Here is a table of points, one per row:
[-16  34 -28   7   9  42 -55 -21 -35 -31 -47  39  54   8  61 -39  22   7
  11 -14 -39  -6  15  -4 -47 -32  69  32  17  29  70 -16]
[ 17  13   9  12   5  14   2  -3 -13  -9  12  -2   2   1  -7  16  -8  14
   4  11   8   4   6  13  15 -15  -2   7  -9 -10  13  22]
[-17  -3   1 -48  31  49 -45   4  33 -50 -24  13  10  65  -3   4  32 -28
 -19 -51  -4 -40  13  -9 -26   3  34  10  35  26  39 -27]
[ 20   9  30   1 -25 -19  46  51   3  23  35 -49 -52   5 -29  19 -76 -31
  -6  41  36  37   0   9  22   6 -57 -17 -12   6 -29  48]
[-11  -8 -22 -13  -8 -55   2 -33   4  18 -15   4  21  -3  -7   2  16  66
  28  15 -24 -19  11 -41  23  -7  12  -4  -1 -13 -33 -23]
[ 12  -6  19   3 -14  25   4  24   4 -22  -5   3 -10  20  15  -6   8 -23
 -11 -19  28  -1   7   0 -23   9  -6   5   5  14  17  -7]
[  0   8 -10  27 -13 -15  31  39  -6  16  21 -38 -41 -29 -14   4 -38  18
  -9  47  11  34  -3  -1  39 -19 -28 -18 -24 -13 -28  48]
[ 25  22   0  33  -6  10 -12   3 -20  -3  22 -10  -2 -35  -1   0 -14  -2
   2  16   8  13   5  35   0 -14   5   4  -5 -12  27  27]
[ 15  21 -25  21  -2  13 -35  -9 -29 -17 -15   9  27 -15  19 -32  -7  17
   0   3   9 -25  17  30 -10 -16  44  34  -9  -3  41  17]
[ 12 -18 -19  11   5 -36   6 -40  -3  22  12   6   3 -28  -8   7  -8  47
  17  11 -27 -10 -14 -46  25  -1  12 -11  -4 -32 -34 -21]
[  4  44 -37  26  14 -15 -21  -8 -20 -29   3  22  -7 -19  17 -38  -9   5
  -5  35 -43   2  12  13 -13 -13  31  -4  -9   7  20  22]
[-19 -12 -10  11  -5 -42  21 -12   8  26  -5  -1   9 -23 -10 -12  10  32
  14  -8 -19   7 -11 -31  10 -16   9   7   2 -16  -7  -3]
[ -6  -7 -54  -2   5 -57   3 -65   6  25 -25  36  39 -22  38  -2  29  41
  25  -8 -43 -10  -3 -50 -19 -15  34  12   7 -15 -23 -32]
[ -6  -8  -2 -25   0  33  -3   9  24 -12   4  -1 -18  26   9 -16 -14 -16
  -2  -2   2  -4 -19 -23  25   7  -2 -15   7  18 -19 -24]
[ 11 -18 -24  -4  22 -68  38 -24  35  20   6   4 -21  -6 -38  17  15  40
  31  13 -39  11 -23 -48  22  -6 -14 -13  -4  -8 -59  -8]
[-21  33 -30   5 -22 -52  17   0  17   8  13 -48 -57  -2 -30 -31 -68 -20
  13  55  -7  43 -23 -22  12  19  -4  -7  -6  16 -34  17]
[ 21 -17 -32   3  29 -35  13 -40  -6   6   2  12  27 -30 -14  15   8  17
  38  -6 -27   4  -5 -16  38 -20   7  -1 -36 -15 -26 -23]
[  6  21  -3   3 -11  28 -22  -4 -12  -5  -2   9  19  -6  13  -9   4 -25
 -14 -11  17  -5  16  40 -18  -2  21  20   5   4  48   6]
[ 35 -31  91 -10  15  54   7  40   1   7  43 -23 -13   8 -31  48   1 -23
 -47 -67  95 -26  23  72  20  15 -49  -5  13 -19  36  10]
[ -9  12   3  -5  29  53 -77   4   2 -64  -5  32  39  20   3  -9  33  -7
  16 -38   0 -22  47  42 -46  -6  13  10  10  28  47   5]
[-19 -20  -7 -34   7  35 -21  20  -4  10 -26  34  -3  43  39   6  21 -44
 -28 -24   5 -22 -30 -37  -8  13  31  -6  16   9   6 -27]
[ -2 -56  24 -14  12 -22  22 -23  -4  34  -8  -7  13 -28 -22  34  32  35
  10 -46  12   4  -8 -23  11  -2 -20  -6   0 -49 -17 -27]
[-20 -19 -22  15   3 -63  38 -29  -4  34 -35   5   6 -26  10  31   6  31
  36  29 -47  50 -48 -53   9 -13 -21  -7 -27 -26 -65  -4]
[-12  53 -33  34 -36 -19  39   7   6  -6  28  -8 -35 -19   1 -20 -42   3
   8  70  -5  37  -7 -16  14 -14 -21   1 -15  17 -17  37]
[ 13   4  10 -51  21  33  -7  -8  12  -3   1  -4  17  48 -23  27 -12   5
 -17 -19  32 -31   5  12  29  -2  -5  -1   6  -8  18   3]
[ 10  -6  36  15   4   0   6  25  -9  -6  14 -16 -19   1 -45   4 -14   6
 -16  17  11   5  17  50  16  -6 -28 -24  -8 -15 -10  10]
[ -4 -40  29  32   3 -75  51   0  13  41  35 -32 -53 -46 -43  28 -17  27
  27  27  11  56 -50 -13  29  -1 -88 -53 -37 -44 -85 -10]
[ 23 -50  33  -3  25 -55  40 -15   1  44   9 -24  -8 -39 -35  35  13  26
   9 -23  11  33 -18 -21  38   9 -57 -15 -12 -53 -60 -33]
[  5 -62  26 -20  10  11   3 -29 -20  24 -30  36  42   2  28  37  62  14
 -15 -68  10 -23 -18  -8 -15  16  21  12   9 -22  10 -53]
[  8 -13  16  10  22  51 -36  -2  -8 -11 -15  34  40  43  44 -28  12   3
 -25 -29  -6 -44  34  30 -47  16  38  38  34  37  50 -13]
[ -9  36 -24  28 -20   6  -8  -1 -21 -11  18  -1 -13 -16  19 -17 -44   4
   3  48 -28   8 -23  25 -10 -20  26   9 -21  10   6  31]
[ 24   1   1  14 -22  23 -13  -4  -3   6  14  -2   4 -18   3  -9  -3   2
   5   2  15   0   9  27  21   2  22   5 -14 -15  28   8]
[ -2  57 -42  22 -23  -8  -9   5  -7 -22   8  -8  -5 -22  18 -25 -13  -2
  16  47 -43  33  -8   6  10 -35  10   4 -23  30 -27  40]
[-29  59 -72  13 -21 -21   0 -22 -10 -17 -23  19  -1  10  32 -37 -24 -15
  -6  76 -47   4  -2 -23 -34 -15  56  12  -3  49  27  32]
[-27  22 -40 -17  -4  -1 -20  -7  11 -29 -18  16   5  21  -7 -33   6 -25
 -12   6 -41 -28   0 -10 -13  -5  41   7   7  40   5  -9]
[ -7  50 -31  24 -25   9 -25   2  -6 -38  -7  14  15  -6  31 -24  -9  -4
   5  36 -50  11   6  -5 -40  -4  15  10  -2  33  18  34]
[  1 -39  -9 -13  12 -78  24 -30  32  15 -33   6  15 -22  18  -1  63  19
  47 -39 -40 -10  10 -49 -13  16 -19  -6  -8 -35 -45 -18]
[  1   2   9 -10 -14  17   7   4  -8  -2   9 -13 -12   5 -17   2 -15  -3
 -15   5  12   0  -3  17   6  -1  10  10  -1  24   0  20]
[-17  -1 -35  19  -8 -35 -13 -18 -30   1 -49   8  20 -31  42 -21  16  14
  34  -5 -53  11 -21 -24 -45   4  36   0   8  -9 -13 -16]
[-25  15  21  10  -7   8   1   3  -7  -5  -7  -1 -13   9 -20   0 -15 -31
 -11  17   2  12   1  19  -8  13 -27  -7 -15  13 -19  21]
[ -4 -50  81 -50  21  56  -3  43  12  18  17 -13 -19  73  -9  21  22 -39
 -26 -85  41 -24  11  16   5  25 -55 -34  21  -2  -7 -52]
[ 11  -6  41   3  17  58 -40   2 -19  -4  17  17  10   6  -2  -1  14  12
 -25 -54  38 -47  31  58   1  17  12  13  18  -9  50  -9]
There is one direction along which these points spread out most. Take the direction at right angles to it along which they spread out most. Go by this last direction. Where along it does each point below lie, from 0 to 99? The average is 50, and the first point in the table lies past the average. One standard deviation of the points above along it is 16.
[ 21  17   5  28  -2  -3   9  23 -14  10  15 -25  -5 -19 -30   6 -15 -11
   7  20  29  25  -1  47  16  -7 -21  13 -27  -2   6  26] 44
[  5  -5  41   6   2  60  -1  24 -15  -6  14  -3  35  -7  13  22  13  -1
 -29 -27  43 -11  19  18 -10   8   2  13  21 -11  27  -5] 34
[  0  17  25   2  -3  33 -16 -17   2   3 -10  10  10   1  17  -7   8   2
 -19   2  10 -23  12  39  13  29 -10  13  10   4  34  -3] 44
[-29 -12  13 -32  -7   4  23  13  16   2   9 -12 -17  29  -8  -5  -1 -34
  -5   8  48   0  -8  -8  -1  26 -13 -16  26  19  -7 -19] 38
[  7  17 -21 -14  -1  12 -25   3   5 -25   5  11  10  19  15 -24 -11 -31
 -16  20 -30   8  19  22 -22  -6  26  13   4  30  25  24] 60
[-18 -52  11 -74 -14  67 -16  48   4  -3 -11   8  12  51  10  34  34 -41
 -29 -71  48 -42 -12 -53 -33  33   3 -15  50  11  28 -49] 27
[  3  24   3  15   0  -4  -6  15  11 -11  20 -19 -24 -13 -31 -13 -43   1
  -5  52   3  16   8  26  10  -9 -25 -13  -6   6  -5  27] 50
[  4   1  23  15 -22 -10  34  23  13  34  22 -17 -45 -24 -38  23 -28   4
  -2  14  35  11  10   5  16   4 -27 -17   5   0  -8  19] 37
[ 15 -32  33 -31  11 -17  44  30  56  -1 -10 -28  -9  38   4  15  49 -56
   6 -24  33  -6  -4 -40   7  30 -43   4   4 -21 -19 -23] 28
